Here is a table of points, one per row:
[ 1.4 -1.3 -0.4 -0.7 -1.  -0.2 -0.6  0.5  1.7  0.1 -1.  -0.6  1.   0.8
  0.   0.1 -1.7  0.1  0.6  0.3 -0.3 -1.1 -1.3 -0.2]
[ 1.5 -0.5 -0.3  0.5 -1.7  0.5  1.5  0.6 -0.6 -0.4  0.9  0.4 -1.3  0.5
 -0.5  1.3 -0.1 -1.1 -0.3  0.1 -0.1  0.  -1.   0.8]
[-0.2  0.3  1.7  0.4 -0.2 -0.1  0.3 -0.1 -0.7  1.6 -0.3  0.7  1.3  2.3
 -0.5  0.3 -0.1  1.6  1.3  0.1 -0.1  1.3 -1.   2.2]
[ 0.1 -0.2  0.5  1.4 -1.2  0.1 -2.2  1.4  0.2  1.4 -1.6  1.3 -0.8 -0.2
 -1.   0.8  1.4 -1.6  2.1 -1.8 -0.3  0.2  1.3 -0.4]
[ 0.6  0.6 -0.3 -1.1  0.3 -0.1 -0.1  0.2  0.2 -0.7 -0.9  0.7 -0.2  0.4
  2.1 -0.5  2.4 -0.2 -0.9 -1.1 -0.9 -0.5 -1.9  1.5]
[-0.2  0.6  0.6  0.1 -0.9 -1.2  1.2  0.3  2.   0.3  0.8 -0.8  0.7 -0.5
  0.1  0.2  1.1  0.7 -1.4  0.3 -0.4 -0.2 -0.9 -1.7]
[-0.8 -1.3 -0.3  1.  -0.1  1.7  0.3  0.  -0.2 -1.5 -0.1 -0.9 -0.3  2.9
  1.1  0.5  1.2  0.   0.  -0.7  0.1 -0.7  0.5 -1.8]
[-0.7  0.3  1.4 -0.6  1.   0.2  0.5 -1.   0.8  1.5  0.4 -0.9 -0.7  1.1
 -0.2 -0.6 -0.4 -1.2  0.  -1.2  0.  -0.3  0.4 -0.1]
[ 2.  -0.1  0.6  0.  -0.2 -0.2  1.  -0.8  0.9 -0.9 -0.5  0.6  0.1 -1.8
  0.8  0.9  0.4  1.   1.2  0.6  1.1  1.7 -0.8 -0.6]
[-2.  -1.2  0.9 -0.6 -0.2 -0.7  1.3 -1.7 -0.5 -2.  -0.4  3.1  0.  -0.5
 -1.3  0.9 -0.8  0.3 -0.3  0.4  0.  -1.3 -0.7 -0.9]
[ 0.   0.5  0.8 -0.9  0.1 -0.5  1.6  1.1 -0.3 -1.1 -1.3  0.1  0.6  0.1
  0.6  0.4  0.   1.3 -1.7 -1.2  0.  -1.   1.1  0.4]
[-1.2 -1.9 -0.4 -1.3  1.4 -1.3 -0.2  1.3  0.5  0.   3.2  0.1  0.8 -0.6
  0.2  0.9  1.7  0.6  1.8 -0.4 -0.2 -0.5  0.5  1.7]
[-0.6  2.1  0.1  1.3 -0.3  1.8 -0.6  1.3 -0.1 -0.6  1.3  0.   1.3 -1.5
 -0.4  1.4 -1.8 -0.7 -0.7 -0.8 -1.6  0.9  0.   0.3]
[ 0.4  1.4 -2.1 -1.4 -0.8 -0.7 -0.1 -0.2  1.2 -0.3  0.5  1.1  0.8  0.8
 -0.3  0.8  0.6  0.3  0.5 -0.3  1.6 -0.4  1.9 -0.5]
[-0.1 -1.5  0.  -1.2 -1.5  1.3  0.5 -0.5 -0.4 -0.1  0.7  0.1  0.  -1.
 -1.1 -2.9 -0.3 -0.9 -0.4 -1.8  0.1  1.3  0.6 -0.1]
[ 1.8  0.2  0.6  3.1 -0.2 -1.9 -1.  -0.9  0.  -0.8  1.4  0.  -0.1  0.1
 -0.4 -1.9  0.1  1.3 -0.7 -0.5 -0.5 -1.2  0.1  0.9]
[ 0.7 -0.2 -1.2  0.8  0.4  1.3  0.  -1.6 -0.3 -0.5 -0.2 -0.4  1.7  1.
  0.3  1.1 -0.5  1.3  0.  -0.4  1.5 -0.3  0.2  0.7]
[ 1.9 -0.9 -1.2 -0.2  0.6 -0.5  1.5 -0.4 -1.4 -0.2 -1.2 -1.7 -0.1 -0.6
 -1.8 -0.4 -0.5  0.7 -0.3  0.6 -0.6 -1.2 -0.7 -0.8]
[-0.1  1.   1.1 -0.4 -1.   0.6 -2.8 -2.7 -1.3  0.5  1.   0.1 -0.5 -0.3
  0.6 -0.5  0.6 -0.8  0.2  0.1  0.2 -1.2 -0.9 -1.6]
[-0.9 -1.4  1.2  1.3 -1.2 -1.3  1.7 -0.8 -0.3  1.5 -0.7 -0.7  1.3 -0.9
  2.1  0.3 -0.3 -0.9 -1.   0.3  1.3 -0.4  1.5  0.8]
[ 0.6  1.  -0.2 -1.7 -0.3  1.3 -0.8  0.5 -1.7  0.3  0.3 -1.6 -0.7 -1.3
  0.7 -0.2 -0.6  0.7  1.3 -0.4 -0.5  1.1  0.9 -1.1]
[ 0.1 -0.8 -0.5 -0.4  1.   1.8 -0.1 -0.1  1.3  1.4  0.   0.6  0.3 -0.5
  0.4 -0.4  0.1 -0.2 -2.2  2.2 -1.2  0.1 -0.7  0.1]
[-0.6  0.4 -0.7  0.2  1.2  0.   0.4 -0.2  0.2  1.5 -0.4 -0.1 -0.8 -1.3
 -1.5  0.1  0.4 -1.9  0.7 -0.7  0.5  0.3 -1.2 -1.2]
[ 0.8  0.   1.5  0.1  1.2  1.  -1.2  1.2  1.4 -0.6  1.  -0.2 -0.9  0.2
 -0.4 -0.4  0.  -1.5 -0.6  2.5  2.5 -0.5  1.5  1.4]
[-2.  -0.6  1.4  0.6 -1.5 -0.2 -0.6  1.5  0.5 -1.2  0.4 -1.1 -1.   0.1
  1.1 -1.7 -0.4  0.3  1.2  0.6  0.4  0.5  0.  -0.8]
[ 1.  -0.3 -0.5 -1.3 -1.  -2.   0.3 -0.2 -1.7  1.5  0.6 -0.6  0.   1.2
 -0.1  0.5  0.4 -0.2 -0.6  1.1 -0.9 -0.6  0.5 -0.3]
There is one direction along which these points spread out most. Take the direction at right angles to it along which they spread out most. Go by this last direction. For each point below, how far along it does it lie, from 0 to 99? 50 is the average, and the first point above lies past it. One standard deviation of the points above along it is 16.
[-0.7  0.5 -1.3  0.1  0.1  0.  -0.2 -2.   0.5 -1.8 -1.1 -0.9  2.6 -0.4
 -0.3  0.1  0.9 -0.6  0.9  1.4 -0.9  0.1  0.3  2.1] 45
[ 1.2  0.1 -0.7  0.1  2.8 -1.2 -0.3  0.  -0.4  0.1  0.4  1.4 -0.7  0.3
  1.7  0.2 -2.4 -1.1  0.6 -1.5 -1.5  0.9  0.3 -0.7] 57
[-0.8  2.1  0.2  0.  -0.1  1.   1.4 -0.1  1.1  0.8 -0.6  0.4 -2.5 -0.8
  0.4 -0.4 -1.   0.7  1.3  0.7 -1.1 -1.2  1.   0.4] 54
[ 0.4 -0.4  0.9 -0.8  1.3  0.2 -0.6  0.9 -0.3  0.5 -1.4 -0.7 -0.5 -1.1
 -1.   0.3  0.1  1.9 -0.8  0.2  0.  -0.9 -0.8  1. ] 54
[ 0.6 -0.8 -0.8  0.8  0.5 -0.1 -1.1 -0.8  0.9 -0.3 -0.3  0.6 -0.9  1.
 -0.8  0.1  0.8  1.6 -1.8  1.3 -1.1  2.5  2.3 -0.6] 47
[-1.   0.5  0.5  0.3  1.3 -0.5 -0.2  1.2 -1.7 -1.  -1.3 -0.6  1.2  0.3
 -0.7 -0.6  0.3 -1.8  0.4 -0.2 -0.6  1.2 -0.9 -1.1] 60
[-2.2  0.9 -1.5 -0.1 -0.6 -1.6 -1.2  0.5 -0.5  0.2  0.  -0.8 -1.4 -0.1
  0.   1.5 -1.5  0.  -0.3 -0.6  2.   1.5 -1.6  0.5] 50
[-1.1  1.  -1.7  0.8  0.7  1.2  0.   1.4 -1.   0.6  0.2  1.3 -0.2  0.4
  0.3 -2.   0.   0.4  0.1  0.8  1.5 -0.1 -0.6 -0.5] 50
